In the rows, 128 means zero.
Turns, then the turns between two rows, first turn first; the first pair answered
G (before |-> after):
[172 120 150 152 120 141  95  96  71  38 141 103 119  93  98] |-> [143 132 173 156 133 141  81  85  69  53 140  85 114 105 104]
[123 131 117 150 142 108 119 145 103 119 103 116 130  94 122] |-> [ 93 131 137 149 144 113 112 106 120 137 111 103 119 116 133]
[142 116 147 126 123 123 100 126 127 120  94 117 126 129 123] |-> [135 112 148 122 119 125 102 114 139 122 102 116 125 137 125]
[129 111  89 143 132 145 136 111 132 110 145 143 142  81 136] |-> [129 126 103 155 153 136 125 143 109 117 133 131 142  74 132]
A (before |-> after):
[155 134 171 136 135 108 128  90  91  65 160 118  82  92  90] |-> [120 157 194 142 170 101 113 134  71 108 136  94  90 107  96]
[133 141 132 166 144 121 115 136 125 131 116 128 119 130 139] |-> [123 138 122 163 139 118 122 134 134 146 116 122 121 130 144]
[155 124 125 146 126 118 128 151 103 103 132 168 141 148 130] |-> [137 130 133 148 139 113 124 168  98 128 119 156 148 156 132]
Z (before |-> after):
[124 104  90  87 115 127 129 106 126 129 124 166 151 109 126] |-> [117 104  90  89 118 128 131 103 126 131 124 159 151 101 127]
[113 137 155 141 138 131 122  68 120 111 144 117 112 143 136] |-> [105 141 152 143 144 131 124  71 122 124 138 106 114 131 141]
[109 140 143 122 152 130 102 168 113 159 117 125 137 136 130] |-> [118 138 149 117 146 125 104 172 114 154 119 135 136 152 124]

(two turns a pair)
[ 91  81 135  78 156 135  85  80 164  72 160 172  98 142 134] |-> [ 59 104 164  83 194 127  67 126 142 109 136 151 104 157 135] : A A
[173 119 143 169 125 144 134  70  93  59 196 150  88 100  99] |-> [133 160 184 187 188 128 102 154  42 117 153 109 105 106  99] : G A
[171 152 152 158 141 122 116 134  89 100 132 110 121 104 108] |-> [130 158 173 161 147 127 113  98 111 138 133  83 117 126 124] : G Z
[111 140 135 129 141 150  97 113 135 125 111 123 110 168 128] |-> [152 124  98 119 123 142 117 138 129 101 114 152 121 148 118] : G G
[106 111  98 105 135 154 107  94 101  90 126 121 153  13 159] |-> [ 80 123 126 110 152 155  95  81 100 110 123  98 146  24 163] : G G
[137 118 135 134 109 136 144  71 154 128 139 144 117 172 120] |-> [137 136 176 141 145 128 116 106 120 115 127 145 115 181 109] : A A
[144 169 142 147 123 103 102 155  92 141 100  87  98 116 119] |-> [117 149 137 141  96 118 114  77 143 146 130  84  84 136 137] : G A
[136 147 131 124 139 136 102 147 139  59 122 158 150 138 121] |-> [ 88 165 144 128 161 134  96 155 145 116 104 121 158 149 138] : G A
[ 90 119 132 117 133 132  77 135 129 154 149 128  97 169 136] |-> [126  99  83 110  99 135 108 138 144 133 158 155 109 146 134] : A G
[141 131 131 164 168 140  84 106  98  47  97 124 122 122  87] |-> [ 84 142 151 164 187 144  76  98 112 102  87  96 121 145 109] : G A
[ 95 130  96  94 122 129 134 187  96 131 133 164 140 105 118] |-> [ 70 145 131  96 134 124 124 182  95 156 130 146 132 138 118] : G Z
[ 91 135 156 102 137 121 106 159 142 166 122 146 131 187 122] |-> [136 111 111  90 106 118 129 174 150 135 130 180 142 168 114] : G G
[105 108 117 104 121 160 103  69 155  91 131 164 103 111 122] |-> [123 117 138 109 142 150  88 110 118  67 121 175 102 112 105] : A G
[107 135 111 125 131 123 148 126 117 179 126 113 137 140 139] |-> [151 125  89 126 116 119 159 135 106 146 128 131 142 116 129] : A G
[ 83 113 127 105 162 122 120 170 133 155 123 120 132 128 144] |-> [110  99  87 100 133 128 144 164 146 148 130 134 138 104 142] : A G
[187 117 106 139  83 119 155 111 135 112 135 152 124 125 123] |-> [160 153 178 158 139 111 106 139  91 120 118 126 111 144 115] : A G
[145 109 108  90 121 112 152 202 141 142 128 182 157 137 134] |-> [127 134 159 106 167 107 111 215 103 139 116 159 145 137 128] : Z G
[ 96 129  99 115 140 109 160 177 135 184 102 119 152 121 131] |-> [ 87 116  92 107 123 120 169 144 162 185 117 126 144 134 139] : G G
[151 101 122 108 117 151 122 128 137  95 147 179 126 116 129] |-> [121 133 143 124 160 140 106 185 103 147 113 143 139 115 133] : G A
[129  92 124 102  90 147 114 118 151 108 148 165 121 111 123] |-> [129 120 139 119 128 132 100 192 107 133 115 148 139  96 115] : G A
[106  88 143 125 129 135 102 120 136  97 139 175 122 149 152] |-> [119 105 151 138 150 124  92 161  99  97 123 165 128 138 140] : G G
[189 161  54 170  72 135 171 103 126 130 138 134 157 143 105] |-> [194 188 118 177 124 122 124 164  71 103 114 136 149 163  82] : A A
[177 154 158 160 143 126 107 146  92  79 120 123 116 126 114] |-> [141 131 161 140 115 145 118  61 150  88 150 122 102 158 133] : G G
[110 149 158 177 155 133 105  90 107 137 124 108 107  85 143] |-> [104 132 126 160 114 139 141  56 157 161 140 119 113 113 151] : Z G
[207 152 130 152 108 120 143 154 100 101 137 135 134 162  82] |-> [141 159 173 155 118 134 127  84 131 138 152 100 115 199 105] : G G
[ 33 116 108 101 133 143 124 101 172 184 149 117 141 118 172] |-> [124  95 125 100 109 143 107  70 144  45 183 178 109 104 139] : A A
[ 67 120 120 140 185 125  88 150  96 131 113  84 116  61 138] |-> [ 85  72  67 107 120 142 126  96 158 104 150 131 113  66 147] : G G
[ 67 152 116 117 129 113 133 167 146 173  69 113 147 172 150] |-> [106 122  68  97  88 115 157 164 170 140  83 154 154 159 145] : G G
[114 107 116 130 113 135 148 142 157 128 101 165 161  67 139] |-> [ 77 129 156 147 144 134 127 136 148 154  94 129 150  81 145] : G G
[129  65  83 139 107 151 106 109 129  87 122 115 110  35 126] |-> [111  95 108 155 148 141  84 155  96 114  92  88 119  31 123] : G A
[ 95 139 149  98 127 108 137 151 123 171 129 104 114 180 133] |-> [107 125 141  87 108 111 147 134 140 156 142 122 111 192 129] : Z A
[158 141 158  95 126 163 123 125 143 112 138 150 132 196 106] |-> [140 134 157 107 151 180  94  87 129  79 143 143 117 126 120] : Z Z
[ 72  85  98  69 163 159 129 136 146 125 108 157 128  76 148] |-> [ 98  93 108  80 176 149 119 164 113 100  97 157 126  62 133] : A G
[147 134 112 127 159 106 135 215 113 137 105 136 160 120 117] |-> [ 97 143 167 123 164 112 119 168 135 164 117 117 142 190 123] : G Z
[107 167 136 171 168 123 120 155  90 169 103  96 169 141 129] |-> [143 156 153 150 140 115 130 162 101 143 118 135 165 207 108] : Z Z
[151 146 162 160 139 117 126  88 104 109 131  92  94  99 105] |-> [133 159 164 162 147 109 131 112 107 148 116  76 105 116 110] : A Z
[180 146 144 175 130 129  88  72  75  95 142 114 103  53 108] |-> [114 166 154 178 163 123  84 113  75 182 110  66 120  73 130] : A A
[132 106 106 102 146 140 127 186 113 131 124 149 133 130 129] |-> [102 116 122 109 157 141 119 177 117 160 119 127 130 139 137] : A G
[138  97 128 106 112 146 124 121 170  86 153 175 132 156 122] |-> [124 141 175 136 168 129  89 179 109 113 117 135 136 148 114] : G G
[133 134  97  99  96 106 178 175 130 212 110  95 138 140 126] |-> [205 111  95  96  66 110 174 133 127 113 143 145 116 125 101] : A A
[ 76 117 124 123 155 139 125 160 124 157  78 135 128  95 145] |-> [ 84  94 105 112 116 153 140  97 160 130 109 152 117  99 153] : G A
[116 114 138 116 168 134  94 139 107  89 127 142 124  78 123] |-> [ 76 123 144 118 174 141  94 115 127 130 126 118 123  97 140] : G A
